In the rows, 128 means zero.
First come named turns, each shown by rows before and after it. For each pair of rows after them, which turns, in which order, take the first row to the second? The first pair is done for you.
Q442 (before -> after):
[124 130 101  99 136 124 107 141 139 120 122 128 155 114 118 148 134 119
 161 132 161 131 124] -> [133 126 108 127 141 134 118 146 119 120 114 128 154 109 113 148 143 123
 153 128 173 147 140]
[128 133  91 122 109 133 116 116 143 157 103 116 138 129  91 141 120 136
 129 115 103 142 118] -> [144 128  99 149  99 153 159 135 117 132 111 120 140 128  89 141 128 137
 125 124 118 139 140]
[130 154 139 128 131 126 181 170 112 111 141 142 111 156 172 145  69 123
 139 180 140  90  91] -> [112 146 141 121 174 100  96 124 129 193  91 131 106 148 165 142  72 130
 128 142 140 151  80]
[127 124  76 142 130 156 106 137 141 142 134 119 145 101  88 160  90 108
 145 133 125 153 144] -> [131 125  76 149 123 163 125 146 131 128 138 122 145 102  90 160  90 110
 144 140 126 147 151]
Q78 (before -> after):
[111 149 121 102  88 119 135 153 150 105 146 129 150 148 113 137  98 129
 166 145  78 117  98] -> [131 148 165  98 121 115 137 160 122  91 168 139 130 155 166 125 128 129
 154 152 105 108 107]
[136 120 126 166 133 133 157 152 114 132 128 130 139  88 141 125 145 115
 122 103 154 164 131] -> [131 118 113 162 130 132 148 147 122 141 125 128 143  83 131 128 138 115
 123  94 149 168 130]
[142 120 172 120 153 112 103 117 119 124 159 135 105 110 170 119 144 117
 116 127 148 136 130] -> [114 124 109 121 109 115  94 107 162 152 121 122 133  96  99 133 105 115
 133 107 109 149 117]
Q570 (before -> after):
[157 119 115 201 145 173 123  82  99 165  23 133 114 151  80 123 137 209
 149 116 123 166 166] -> [157 114  98 211 152 186  75 126 131 156  85 137 125  48  73 126 145 150
 130  58 158 147 174]
[165 117 155 162 154 132 144 128  65 111 132 136 115 141 171 122 169 136
 111 132 164 126 156] -> [163 116 149 173 150 133 150 113  60 126 102 129 118 154 150 126 161 147
 113 135 154 146 157]
[157 119 166 130 164 132  92 136 104 149 127  93  89 130 178 109 131 157
 108 129 121 146 143] -> [153 119 163 136 162 134  94 130 104 160 111  88  91 133 165 111 127 163
 105 129 115 156 141]
[105 117 129 126  96 193 162 173  93 117 190 133 117 176 166 146 181 142
 160 169 104  74 135] -> [ 99 116 114 146  87 193 170 143  85 148 134 124 122 204 127 151 167 170
 163 170  84 115 135]
Q312 (before -> after):
[146 122 104 178 124 143 112 141 137 169 107 111 142  81  77 138 133 121
 104  89 147 170 154] -> [139 135  87 138  87 144 135 176 167 110 167 117 150  71  95 137 119  95
 121 106 138  99 131]
[144 114 140  89 155 136  76 118 150 178 127 149 139  89 132 123 130 138
 141  96 136 146 120] -> [138 116 132  72 136 137  80 129 165 157 149 151 145  84 133 125 121 126
 150 104 131 116 114]
[135 115 126 151 135 114 174  85  90  95 125 122 121 183 147 128 116 157
 147 163 120 140 132] -> [128 109 102 169 130 120 153  78 104 126  96 115 133 165 107 136 106 156
 145 139 113 173 137]
Now pairs of rows:
Between the rows of a pair lie two turns.
[ 69 136 105  79 149 132  92  99 177 157 142 142 135  92 158 148 122  95
 126 119 103 105  97] -> [101 137 150  99 147 146 173 120 120  96 165 158 121 136 205 140 145 113
 125 166 122  80 122] : Q78 Q78
[167 109 145 170 130 173 135 125  83 144 127 109 183 129 129 146 143 121
 128 108 107 154 131] -> [159 122 159 115 132 148 138 120  91 117 148 116 174 170 175 135 140 129
 142 142  97 111  98] : Q442 Q312
[ 98 130 174 150 118  88 125 140 105 126 136 151 132  91 172 151 132 128
 125 127 145 109 104] -> [101 126 151 183  98 106 139 144 100 136 117 149 142  80 128 159 123 128
 125 113 140 130 120] : Q78 Q442
[150 121 148 162 117 139 165 110  76 127 101 130 114 141 122 130 146 148
 118 137 127 179 174] -> [156 120 154 162 119 140 168 133  74 108 132 133 116 120 137 130 159 133
 112 132 141 160 183] : Q312 Q78
[106 122 114 103 117 116 124 124 168 119 122 121 111 145 100 126 118 130
 148 141 129 129 116] -> [114 122 124 125 115 126 145 120 148 116 107 121 107 160  98 128 124 144
 146 150 132 144 131] : Q78 Q570
[130 128 162 141 159 102 109 104 115 172  72 119 126 159 124 134 132 161
 133 133 118 155 118] -> [115 135 106 138 104 114 128 124 153 154  83 112 150 136  75 148  99 140
 151 131  91 125 105] : Q78 Q312
[108 103  95 179 145 174  88 128 158 138 119 152 130 102  95 114 109 167
 114 101  96 138  97] -> [128 100 149 178 179 172 101 136 121 115 151 165 111 116 157 103 144 171
 102 120 129 124 113] : Q78 Q78
[147 125 138 130 129 133 154 121 118  97 127 123 126 141 140 131 142 128
 135 150 124  98 135] -> [151 118 146 149 144 135 142 114 107 120 110 123 122 138 135 131 149 132
 125 139 132 126 147] : Q442 Q442
[127 127 133 139 129 132 154 126 157 143 115 147 139 156  92 140 118 120
 136 146  90  86  98] -> [132 123 157 144 161 122 132 107 144 171  95 144 126 161 109 133 133 130
 123 142 100 112 102] : Q312 Q442
[150 109 195 152 169 124 152 184  78 102 170 128 133 133 120 149 164 168
 110 122 165 124 124] -> [143 112 158 152 135 131 152 208 105  88 191 128 154  98  89 160 141 144
 117 106 157 101 121] : Q78 Q442
[127 144 127  66 187 137 136 102 147  90  86  94 144 127 159  97 149  95
 136 135 107 106 126] -> [127 138 124  86 195 142 123  91 140 120  60  90 145 118 140  99 151 103
 129 117 110 137 137] : Q312 Q570
[117 115 127  78  72 164 138 174 137 154 142  87 106 143  93 169 111 151
 124 131 132 112 142] -> [122 115 142  85  83 162 150 163 121 158 126  84  98 169 100 167 118 169
 122 144 134 128 147] : Q312 Q570
[123 138 140  89 132 107 103 119 159 114 161 129 131 125 143 136 113 119
 127 138 139 102 100] -> [133 126 128 149 133 129  97 122 146 146 132 124 140  85  95 147 118 115
 112  99 151 151 133] : Q442 Q312
[ 99 118  93 133 136 114  83  84 156 189  84 112 142 133  79 148 111 145
 129 103  98 175 121] -> [138 112 187 140 194 113 114 103  85 142 137 136 107 160 186 127 171 153
 107 141 152 151 145] : Q78 Q78
[162 104 131 170  81 172 167 158 100 126 121 127 145 125  97 174 151 110
 101 111 121 124 136] -> [121 115 111  85  86 126  92 130 164 153 126 119 147 130 111 170 130 100
 123 106  92 101  73] : Q312 Q442
[157 130 148 161 182 118 169 122  96 155 131 125 122 157 136  88 147 139
 111 114 146 166 146] -> [132 135 135 116 189  91 118 102 131 181 124 121 122 159 140  90 134 134
 118 105 131 169 109] : Q442 Q442
[137 114  88 147  80 162 159 151 138 128 124 105 103 158 116 106 106 154
 115 148 139 106 145] -> [146 110 133 140 129 143 131 129 116 148 120 107  80 175 165  95 132 167
 101 149 158 126 145] : Q78 Q570
[158 111 143 172 141 148 140 156  87 105 125 122 138 116 113 140 113 123
 105 103 137 140 183] -> [137 129 123 108 120 127 120 168 132  77 172 125 146 111 136 139  93 100
 126 115 121  78 141] : Q78 Q442
[125 141 109 133  99 144 153 130 144 113 126 117 132 137 122 110 113 131
 134 143 121 116 148] -> [114 138 105 124 121 132 106 126 164 142 129 115 132 105 123 109 119 115
 126 115 130 130 140] : Q442 Q570
[142 129 145 127 132 129 140 133 107 126 123 130 118 147 142 126 137 139
 126 137 137 137 137] -> [131 126 115 134 112 136 127 132 130 141 109 123 131 124 102 136 120 130
 128 120 121 145 135] : Q570 Q312
[122 121 152 115 108 114  75 150 116 111 162 141 100 107 153 104 141 115
 138 117 140  86 130] -> [109 121 104 147  78 124  80 137 134 145 111 129 119 100  78 120 112 125
 146 100 115 121 136] : Q442 Q78
[116 122 187  78 157 107  76  83 154 151 141 122 105 149 189 110 141 116
 126 124 115 122 110] -> [103 122 143  82 129 113  60  86 186 171 130 113 123 114 137 120 116 101
 132  93  97 134 103] : Q312 Q312
[128 116 129 140 116 159 123 186 146 103 221 150 137  32 127 126 132  87
 123  83 146 110 145] -> [105 116 102 122 120 144  73 152 177 157 181 138 146  29  95 129 113  90
 128  60 124 142 121] : Q78 Q442
[132 111 138 164 142 166 111 147 106 158 121 149 127  69 101 146 142 136
  99  80 170 173 164] -> [136 119 138 154 122 172 141 181 109 108 168 157 131  60 119 146 143 117
 104  94 174 127 168] : Q78 Q570
[143 123  87 134 111 136 124 172 151 114 175 140 122  67  94 118 134  99
 125 114 146  98 144] -> [149 122 106 133 123 136 121 174 141 109 188 143 116  67 116 114 146 100
 121 120 155  96 146] : Q78 Q78
[122 126 153 106 173 103  80  97 125 175 114 117 109 131 154 110 158 136
 125 131 136 154 114] -> [105 140  93  92  86 120 143 122 158 123 126 113 139 140  98 127 111 126
 161 156  89  98 100] : Q78 Q312
